In the rows, zero is written as 128.
Each row of T is roughly a mix of the hidden directions of one of 4 groups; one row fits no group.
T:
[[149 118 173 117 123 101 163 193 138 141 117]
 [ 87 162 121 134 133  89  67 145 155 132 138]
 [ 90 128 150 123 132 107 104  83 192 141 119]
 [113 138 143 134 152  60  77 139 154 133 115]
 [ 93 191  98 130 182 138 131 129 120 116 130]
 [144 157 139  75 120 152 177 135 100 166 123]
 [161  91 192  87 109 121 130 130 136 128 152]
 [188 130 123 135 119 136 181  87  97 122 122]
 [180  83 143  98  97 159 126  92 138 141 134]
 [129 164 168  60 130 114 124 146 127 157 151]
 [134 138 133 191 117 143 130 137  88  89  87]
 [159  80 134 155  94 178 126 111 133  91 126]
 [168 152 126  75  94 146 106 162  97 118 114]
 [134 154 164 143  97 127 133  66 133 156 165]
 [103  78 170 129  85 136 165 103 151 137 133]
 [150 178 123 104 186 108 123 157  99 127 114]
 [120 163 118 116 163  83  76 165 144 113 135]
 [172 120 106 127  83 165 142  75 114 118 115]
 [ 98 168 133  82 116 111 139 174 105  89 126]
 [186 124 101 156 142 141 161 103  94 153 105]
 [107 181 123 102 137  69 123 135 107 163 129]
 [150 134 168 105 105  90 169 144 174 145 148]
 [133 126 130 153 192  82 100  93 145 138 131]
 [171 112 140  97  91 138 176 101 147 162 137]
 [128 130 131  78 146 129 159 197 132 155 126]
 [140 113 115 143 136 165 176  76  97 129  93]
 [ 94 162 158 164 129 109 102 105 137 151 180]
 [113 119 166 173 173 148 112 167 157 117 108]
 [147 142 180  92 106 109 182 121 146 139 105]
 [ 75 125 148 114 112  93 127 158 170 118 169]
 [ 91 162 128  62 135 122 135  95 150 116 102]
 [149  95  94  93 117 162 144  91 136 172 152]
 [103 105 118 151  86 131  75 105 167 127 159]
 [ 97 134  71 140 151 130  83  93 122 153 104]
 [125 123 103 124 124 150 174  53 143 144 124]
 [125 154 142 134 168  75  73 130 148 150 121]
 [172 115 121 166 132 172 161  83 116 127 108]
 [137 181 106  90 152 102 148 163 106 161 125]
 [130 100 143 157 106 156  98  88  99 104  80]
 [ 92 145 120  67 114 153 163 116 147 160 111]
 [ 78 150 123 118 140  69 116 150 169 123 112]
 [167  96 129 151  83 120 159 127  89 141  89]
 [100 111 138 146 174 156 152 117 153 142 186]
 [160 138  69 152 159 139  87 128  91 125 124]
 [130 116  77 120 123 162 117  61 129 140 150]
 [ 84 111 148 138 117 134 149  92 187  93 134]
 [141 138 188 126 110 107 126 195 116 137 121]
 [ 82 103 115 171 117 130 130 101 174  92 114]
 [106 142 174  97 133 130 176 150 119 155  84]
 [130 125 138 107 100 178 168 188 113 125 132]
 [116 100 193 151  82 145 147 143 149 123 140]
 [ 91 136 140 140 171 187 124 105 114 119 166]
 [102 110  88 152  93 159 167 116 139 114  84]
 [134 187  90 110 161  87 138 146 126 148 107]
 [108 130  95 139 136 161 114  59 128 107 163]
 [115 135 107  88 118 161 155  60 135 149 117]
 [134 120 106 139 110 133 144 192  76  94 123]
 [185 117 124 138  97 174 104  95 106 103 125]
 [167  98 121 100  98 141 144 195 130 141 120]
 [123 162 126 131 164  81  88 174 101 139 124]
 [114 178  86 125 135 119 137 173 105 131  82]
 [145 149 112 110 144 117 108 182  64 136 141]
 [ 85 185 100 127 169 119 137 144 146 111 157]
 [128  92 145 132 100 182 180 109 119 139 157]
 [140 128 182 166  91 104 100 133 164 104 140]
 [117 181 158 106 109  94  85 122 141  90 133]
 [187 108 132 140 104 147  95 131  79 104 110]
 [140 100 136 168 169 100 109 187 115 113 130]
 [137 129 165 100 112  55 161 122 113 134 139]
 [132 158 136 129 105 130  85 173 155  89 169]
 [108 180 115  93 183 161 117 145 112 130 131]
 [144 123 102 159 108 154 147  54 132 139 149]
 [143 122  73 123 146 193 149 117 104 144 118]
 [103 154  89 116 127 189 103 160 127  97 139]
 [190 109 108 137 116 168 166 119  96 141 113]
 [154 104  92 113 124 153 166  63 133 129 111]
 [159 141  89 100 144 163 131 135  64 137 141]
 [134  95 121 156 143 116 123 203 136 147 156]
 [ 64 121 151 135 121  72 105 123 151 129 109]
 [117 159 123  72 129 146 119 192 128 107 112]
 [154 173 102 117 131 153 168 158  77 135 138]
 [118 145 102 139 159  81  73  88 142 127 112]
 [121 112 122 193 133  92  98 119 167 125  96]
 [ 78 149  67 143 116 136 118 158 113 104 107]
 [144 127 164 123 145  87 104 191 119  98 111]
 [164 141 100 140 119 153 154  63 101 104 124]
 [179 110 178  93 127 132 145 147 103 123 165]
 [171  93  95 134  93 163 106 167 110 139 146]
 [142 150 103 111 142 136 186 186 107 144 119]
 [171 102 137 126 106  83 154  98 120 176 112]
 [164 138 158 101 135 153 192 134  96 136 148]
 [176 117 153 150  97 155 184 104 111 119 120]
 [141  70 150 159 101 135 109  87 160 116 145]
 [173 133 113 130 136 123 151 178  86 118  83]
 [113 119  58 147 130 148  90 154 128  93 133]
 [ 79 157 123 137 166 138  96 111 113 106  79]
 [ 94 160  95 114 132 141 136 171 111  70 138]
 [ 98 158 110 128 136 169 133 163 110  77  91]
 [161  97 121 176 114 136 178 106  94 148 119]
 [ 90 134 126 178 149 162 120  78 120  97 140]
 [163  77 125 172  94 128 177 122 130 132 133]
 [118 155 167  84 135  84 138 161 153 105 103]
 [112 149 131 129 164 130 167  94  92  87  88]
 [171  84 136  97  95 129 115 159 175 118 122]
 [ 91 167  86 154 160 111 123 132 142 112  81]
 [ 86 169 106 172 153 122 131  95 102 107 106]
 [153 107 111 163 129 145  63 131  91 124 157]
 [ 94 127 107 103 180 134 171  96  91 125 120]
 [123  93 148 134 138 179 146 129 150 124 192]
 [164 127 105 153 116 200 152 105 113 112 120]
 [104  93 144 131 148 124 177  86 107 158  91]
 [ 90 161 111 102 145  94 137 183 159 118 116]
 [151 150 129 104 117 108 121  61 139  81 112]
 [ 90 121 129 164 179  98 143  92 137 165 119]
 [132 161 139 116 139 114 178 144 153 127  62]
 [ 74 162  76 152 151 123  91 117 132 127 128]
 [ 56 164 150 121 146 116 131 160 145 152 133]
 [ 74 138 138 154 162 116  91  91 145  93 125]
 [146 139 101 155 115 156 120 152  89 111 192]
 [123 120 114 152 116 193 150  74 116 105 131]
 [144 121 145 145 169  74 147  77 119 139 103]
 [173 111 162 120 122  86 157 168 127 167 121]
 [181  99 131 138 108 142 110 123  88 171 162]
 [177  78 116 155 118 126 168 149 144 152 153]
 [166 124 167 136 103 126 190 100 106 107 139]
 [166  85 140  94 166  87 134 148 151 141 149]
 [ 93 114 125 152 170  82 160 125 163 162 129]
 [158 150 140 104 148 161 185 125  88 140 155]
 [ 83 147 110 124 139 112  83  96 180 130 108]
 [141 108 141 129 132  88 159  56 117 146 147]
 [110 136 117 104 102 173 178 123  87 105  99]
 [146 173 129 127 152  88 122 123  65 156 126]
 [ 78 109  94 163 104 141 118  89 165 122 109]
 [163 140 149 126 110 130  69 116  84  90 114]
 [177  97 142 106 107 138 158 165 112  90 100]
 [108 160  99 118 170 107  70 106 146 145 109]
 [ 82 101 111 112 121 154  97 171 148 173 124]]
Here is one row of each group, with its name. Which group are the others in?
[ 89 151 127 108 134 132  96 200 137 111 112]
(82)
[107 100 100  85 144 167 126 170 111 167 116]
(35)
[144 151 119 139 150  95  95 191  88 119 131]
(121)
[173  77 130 166  91 141 165 112 124 132 137]
(109)

[145  95 106 132 102 152 175 133 105 131  69]
(121)
[109 149 126 130 104 168 154 159  68 100 110]
(109)
[106 153 121 147 159 142 164 145 107  74 169]
(121)
[ 74 142 110 134 145 123  94 107 173  86 141]
(121)
[120 120 181 167 177 101 127 152  98 135 117]
(35)
[ 70 141 158  72 117 108 138 152 146 117 116]
(121)
[141 131 120 108 157  75  97 105 163  85 150]
(35)
[127 184 112  90 185 126 137 138  97 133 119]
(121)
[182 121 110 134  80 155 136  81 117 106 118]
(35)
[129 121 127 118  90 190 153 182 119 133 113]
(82)
[176  97 144 107 100 142 171 167 120 148 104]
(35)
[177 140 102 136 117  80 146 120 104 160  87]
(109)
[155 124 152 163 128  69  98  85 153 133 123]
(82)
[166 168 103 145 124 164 118  92  79 110 131]
(109)
